Each row is where one point has got to under a steady rotation. How many ticks took it there?
The counts run from 0 to 375.
[121  80 135  98 133 114 126 108 130  93 146 168 120 159  90 107 158  70
 158 140 100  96 176  68 119 151 158 167  94 148 132 149 119 147 157  89
 144 101 107 133 132  92 102 102  91  91 166 163 130 106 113  92 160 119
 119 100 137 131 116 161 153 143 125 108 106 115 146 159 176] : 36
[122  79 128 112 157 129 156 124 112 119 146  98 115 136 128 112 154 127
 142 170  88 105 163 118 188 147 151 166 106 132 100 173 126 141 130 128
 161 116 163 157  93 127 147 126 107 104 120 122  94  44 100 129 117  97
 121 129 145 134 193 122 174 103 135 118 116  61 121 141 142] : 12
[176  65 121 120 116  86 104  90  89 167 104 135 149 135  77 147 117 134
 166 155 112 167 114  96 112 132 110 164 136 121 145 151 111 110 140 137
 126 127 113 101 120 163 173 145 112 158 151 123 115  62 156 111 115 100
 113 134 156 127 110 148 122 138 105 118 148  67 144 138 156] : 271
[124  74 157  84 153 122 159 107 120 133 101 134 138 162  94 127 136 141
 187 129  94 143 150  38 139 174 171 173 127 163 125 140 156 121 152 134
 125 120 167  96 142 121 143 110 100 128  98 135 132  75 134 156 141  89
  97 113 147 115  99  97 118 134 115  97 131  96 107 154 148] : 355
[110  61 133 118  77 142 127 109 114 119 154 150 134 160 135 110 137 118
 121 175 138 140 162  85 163 156 145 134 135 147 133 147  88 159 167 117
 140 136 114 146  93 138 138 105  85 116 120 183  87 110 138 144 130 148
  99  90 142 172 164 168 162 145 113 126 149  74 126 147 157] : 189
[140  90 119 110 146 113 163  68 101 126  87 148 149 149  83 129 134 135
 107 144 118 118 170  82 131 123 125 166 146  75 135 169 124 117 152 114
 142 112 136 118 179 124 106 119 126 117 140 125 125 133 173  65 145 144
 102 141 151  92  83 139 171 147  82  98 137 102 116 166 170] : 130
[137  98 110  98  91  86 198 113 139 119 106 123 149 132 148 128 139 156
 128 106 129 135  98 116 107 132 130 149 140 144 123 145 136 136 168 113
 121 169 141 125  84 162 142 126  78 143 171 173 151  83 134  57 134 167
 105  99 170 115 123  67 162 154  77 129 134 107 167 144 159] : 75
[169 113 157 113 124  86 138 132 110 117 134 159 126 131 114 162 170 129
 166 110 130 118 137 108  84 124 123 155 141 122 104 162 105 114 133 106
 142 135 144 126 115 100 119  87 109 166 161 146 108  70 104 110 127 111
 131 107 153 186  74  96 181  87 122 133 122  96 143 122 161] : 173
[148  89 114 105 135 147 122 146  95  95 134 153 141 128 124 134 173 115
 121 145 116 125 142  94 154 139 160 154  99 165 125 166 125 107 107 103
 156  93 118 129  86 158 173 100 118 139 146 146  61  58 144 138  74  92
 115 107 140 167 156 161 135  95 157  96 115 101 167 159 168] : 30
[164  80 126 126 114 112 165 111 125 114 103 193 125 114 108 146 145 133
 119 167 104  56 144  82  97 127 107 145 126 117  90 165 130 108 115  84
 149 126 153 122 153 140 143 137 102 187 144 130 126 104 113  97  97  91
 134 118 133 144  96 108 139  65 139 126 132  84 157 113 164] : 372
[155  86 104 117 101 108 147  92 124 126 139 133 142 139 107 116 195 111
 160 136  85 139 132 106 135 115 155 159  88 149 116 159 107 130 106  71
 145  90 111 157  99 124 165 132 139 153 168 164  91  79 132 133 111  86
 119 108 108 156 139 144 133  68 162  93 112  83 157 127 170] : 31
[138 102 125 103 113 129 182 108 118 122  93 140 176  86 130 121 164 181
 128 121 105 139 101 113 133  99 154 146 138 116 117 156 134 110 120  93
 118 153 181 120 141 149 132 141 136 174 101 141 104 118 168 106  89 145
 116 134 123 105 111  88 137  63 123  89 139  91 147 108 184] : 223
[121  89  99 100 124 126 134 108 112 106 154 136 127 172 111  90 177 147
 169 104 124 163 128  80 159 144 159 171 111 159 132 157 126 122 134 123
 132 122 104 119 113 157 122 100  95 112 111 181 114  99 153 122 160 154
 142 135 168  99 152 134 119 146  93  79  95 111 138 177 176] : 337
[100  65 121 107 120 126 150 108  98 128 141 103 138 176 119 126 152 112
 157 127 158 153 141 101 135 120 159 140 133 156 106 153  81 152 197 126
 116 150 124 148  86 122 135 123 103  96 111 178 108 101 157 107 167 151
 122 129 141 119 136 141 153 180 102 132 124 109 155 116 174] : 185
[133  85 117 124 140 105 115  97  84 137 141 123 146  96  81  78 138 105
 108 192  96 131 149  73 166 167 120 145 138  84 133 125 145 124 105 114
 159 100 138 154 141 115 117 150 114 128 115 108 120  87 137 124 127 128
 138 140 127 139 153 157 158 143 118  84 140  92 129 153 177] : 128
[126  68 114 124 140 148 139 123 108 109 117 137 131 147 118 142 124 143
  89 132 136 102 147 117 169 113 172 156 130 125 113 172 122  85 136 109
 179 124 125 132  98 158 158 106 101 139 142 144  63 109 166  60  69 118
 126 119 165 119 137 126 120 123 137 130 118 120 147 164 159] : 251
[161  64 126 122 106  91 131 134  90 147 136  95 128 129 110 127 163 125
 160 156 130 196 140 127 132 133 130 153 133 126 118 139 100 141 124 133
 117 144 165 150  72 151 169 140 108 162 138 170 105  46 119 137  99 109
 141 109 127 172 133 132 156 112 136 120 161  78 165 108 178] : 183
[152  81 144 116 141  98 126 121  82 131  96 129 126 136 116 166 110 154
 181 121 116 115 116  79 135 140 136 171 121 164 118 162 119 124 192 147
 164 144 124 100  88 139 153 117 100 134 177 142 123  75 133  80 135 129
 103 113 173 127 106 139 143 139  62 137 127  82 135 142 129] : 275
[153  88 111  97 142 115 126 123  87 120 130 174 156 161 123 137 172 105
 176 101 109 123  97  67 117 125 114 182 115 136 107 146 122  93 138 114
 128 113 116 110  94 169 151  95 119 133 107 115 115 104 176 129 151 133
 139 150 156 128 120 131 130 149 106  69 111 120 128 145 180] : 25
[111  85 101 118 131 147 125  71 102 127 174 131 113 126 115  88 156 113
 157 182 100 148 117 108 148 124 137 153 115 134 139 170 108 159 104  99
 147 135 114 154 118 169 105 128  93  85  86 131  75 100 153 134  83 112
 101 168 140 111 171 161 144 106 150  98 116  76 153 154 145] : 8
[104  78  82 111  99 129 175 132 109 130 150 114 153 102 129  64 159 133
 102 184 126 157 134 112 156 144 141 129 121 105 136 145 130 159 123  81
 113 133 136 161 111 157 121 160  94 106 118 178 133  96 163  98 125 155
 118 125 109  96 174 142 158 147 135 104 138  77 172 130 185] : 208
[141  90 143 113 124 107 133 112 105 128 135 168 120  96 113 138 161 128
  79 202 114  74 140  95 115 113  89 131 142  94 105 155 140 121  89 120
 170 129 157 140 116 144 142 117 106 144 139  96  95  65 112 125 100 111
 130 136 150 164 129 139 176  71 149 107 138  74 159 114 148] : 150
[137  96 161 118 181 124 139 119  75 118  96 132 144 136  99 143 117 150
  87 155 147 127 175  90 160 137 143 169 153  94 126 151 137  88 145 140
 182 105 156 119 146 133 138 104 117 119 123  95  84  91 161  86  96 133
 106 138 152 122  84 135 164 126  92 105 144 100 120 155 160] : 131
[110  95 109 136 104 142 131 116 120 125 142 136 175 120  97 102 181 141
 114 174 137 119 148  82 174 164 126 148 134 112 112 136 115  76 119  84
 150 122 121 160 154 118 137 125 116 179  91 162  66 116 160 157  97 110
 152 124 128 156 155 137 127  92 120  94 154  68 116 151 159] : 110
[136  79 123 116 128  97 143  89 118 112 129 184  82 136  75 138 126 133
 133 145 125  75 167  93  89 115 133 155 154  97 133 178 107 127 123  72
 163 142 125 155 151 103 121 124 106 158 181 144 129 116 145  61 121 114
 137 111 148 133  73 115 147 107 124 151 117  87 118 154 152] : 260
[135  72 125 123 150 130 185 131  88  97 104 131 156 136 111 123 136 156
 104 174 110 133 166 103 140 115 152 138 154  92 108 166 139 128 121  85
 117 137 198 129 134 129 151 129 133 130  87 103 109  62 195  90 122 137
 127 100 136  99  98  99 132 124 126 115 140  99 126 125 189] : 353
[140  94 119 107 114 140 158 159 108 118 106 110 158 132 124 106 133 122
  80 179 109 140 163  90 170 182 153 132 111 110 122 152 131 135 136 144
 157 112 155 134 119 146 128 126  87 112 122 170 104  57  92 126 116 129
  94 117 144 101 140 128 186 129 114 123 127  95 137 164 154] : 211
[138  99  95 107 104 108 154  46 115 133 150 167 128 149 124 104 163  90
 165 163  44  97 129  95 125 141  79 165 125 102 117 138 124 145 124  93
 124 106 139 127 131 151 133 133 112 122 138 106 130  81 125 132 182 123
 133 132 135 141 158 139 164 144  99  95 134  75  98 141 157] : 17
[122  43 120 131 136 143 144 135  89 123 139 177 154  75 119 108 139 119
 111 151  95  72  97  79 135 117 145 105 121 144  80 150 152 151 144 102
 159 145 141 120 108 122 148 116 124 127 108 132  97 117 157  71  98 151
 123 102 143 111 139 130 133 137  92 120 101  99 151 109 176] : 367
[104  85 102 137 103 146 157 111 124 104 154 137 148 136 134 101 156 112
 119 167 133  85 140  84 191 147 142 140 131 114 100 130 122 115 157  85
 174 147 140 167 142 110 127 115 108 135  73 139  99 133 163 109 140 164
 143 121 144 112 161 124 137 168  84  90 144  81  96 147 178] : 106
[ 75  66 138  87 131 132 159 102 108 108 121 113 141 129  92 104 153 165
 147 158 127 132 154  44 152 158 195 145 143 162 124 133 156 131 157  96
 133 135 155 123 134 118 135 114  90 119  65 117 106 105 176 139 101 112
 112  97 132 138 139 117 108 140 138  77 147  97 126 138 158] : 356
[165  80 107 114 145 122 177  84  94 131 116 151 121 160 131 139 146 124
 154 135  84 111 129 135 131  77 118 162 110 123 122 197  99 142 138 117
 115 144 152 152 113 161 117 143 124 110 141 132 106  75 137  76 134 121
 103 161 140  84 122 120 171 109 120 130 104  80 138 141 144] : 10
[137  90 123  81 127 120 125 144  80 160 108 117 162 123 111 137 159 100
 118 152 159 161 110  81 114 136 133 153 106 159 128 139 133  99 173 165
 133 138 128 132  73 145 129 106  97 102 133 139  99  49 126 149  74 101
 117 136 150 104 119 131 190 129 106 105 137 100 182 122 133] : 294
[115  87  94  79 123 109 160 117 107 132 117 138 156 148 137 122 141  94
 118 130 150 113 127 107 110 119 140 162 110 146 123 137 113 133 201 113
 102 145 111 138 112 135 123 121  85  79 169 142 117 113 165  69 143 161
  86 133 141  90 119 134 192 171  81 129 134 109 167 132 149] : 297
[122  57 153 104  88 134 111  55  99 115 160 124 134 137  78 121 171 116
 157 136 117 111 137  80 148 104 180 132  97 148 120 159 114 115 153 107
 169 122  88 159 104  89 123  90 135 125 151 184  74 113 142 127 100 114
 138 121 148  96 135 150 135 113 135 106 102  98 150 149 140] : 254
[149  86 120 124 143 116 176 107 129 126 111 138 120 117 105 112 154 126
 153 135  61  82 130 129 156 145 136 173  98 116  99 157 143 121 116 136
 177 136 182 138 122 147 149 134 109 157 123 137 131  70  58 107 122 100
 137 144 165 107 160  98 151 115 119 122 102  89 158 126 191] : 234
[152  71 130 114  91 144 140 123 102 139 131 167 178 101 128 147 117 125
  97 147 133 115  97  96 109 125 132 117 152  89 119 146 105 126 135 134
 164 150 132 138 100 151 123  74 110 133 120 179  79  77 148 109  89 174
  94 130 178  88 106 120 188 141  95 135 127 114 121 140 134] : 80
[126  97  97  90 109 107 144 133 114 163 127  83 178 108 113  98 183 109
 128 177 125 165 100 113 137 146 124 149 114 145 107 135 133 137 158 115
 132 131 126 159  75 124 139 142 112 108 138 129 105  51 134 138  90 114
 134 120 130 123 169 137 170 135 125  94 157  92 196 101 155] : 295
[162  95 107  63 118  97 150 128 108 148  83 146 137 141 112 159 168 124
 110 146 150 131 117 100  90 106 102 183 110 161 128 168 102 101 170 131
  96 150 123 138 101 157 113 121  93 138 175 135 111  87 152 107  95  92
 108 146 128 102  82 121 179  98 104 119 153  89 175 124 116] : 293
[143  96 144 107 118 121 174 149  77 116 122 144 182  68 112 108 149 139
 105 164  84 129 120  66 155 150 128 129 123 106 118 114 153 125 144 123
 150 130 191 155  82 118 117 109 112 142 107 138 118  88 123 142 103 161
 124 116 126 110 134 102 197 133 107 101 141 100 136 130 178] : 215
[100  67 134 119 138 145 139 134 100  84 155 162 113 139 117 117 146  96
  92 173 125  77 173  85 129 135 164 135 124 144 129 158 116 156 151  77
 158 110 132 159 117  98 111 114 102 110 150 134 100 117 147  86 125 131
 116 100 116 167 124 152 171 134 161 117 122 108 151 141 160] : 37
[112  92 115  95  99 114 177  82 140 127 114 150 177 123  97  76 150 122
 155 132  90 129 139  68 134 161 141 153 131 106 122 122 144 145 160 102
 120 133 135 120 179 114  87 109  98 111 105 154 143 125 142 113 167 189
  94 133 138  96 117 115 173 147  73 103 129 103 122 157 166] : 217
[129  67 126 108 146 140 141 136  66 111 154 158 143 121 110 139 176 115
 129 130 119 122 122 100 131  83 168 135  82 150  88 174 123 147 148 114
 151 114 127 157  78 112 125 103 130  91 149 142  86 103 179  80 116 135
 127 114 130 105 113 153 168 133 129 104  95 129 167 125 186] : 33
[ 82  82 100 115 134 158 160 125 121  66 172 127 127 151 120  90 166 145
 115 121 146 150 135  78 180 133 185 151 122 145 131 166 148 121 128  78
 134 132 115 150  99 139 128 112  82 113 117 164  86 110 175  96 126 161
 129 124 151 117 161 124 118 123 117  81 107 111 146 183 170] : 338
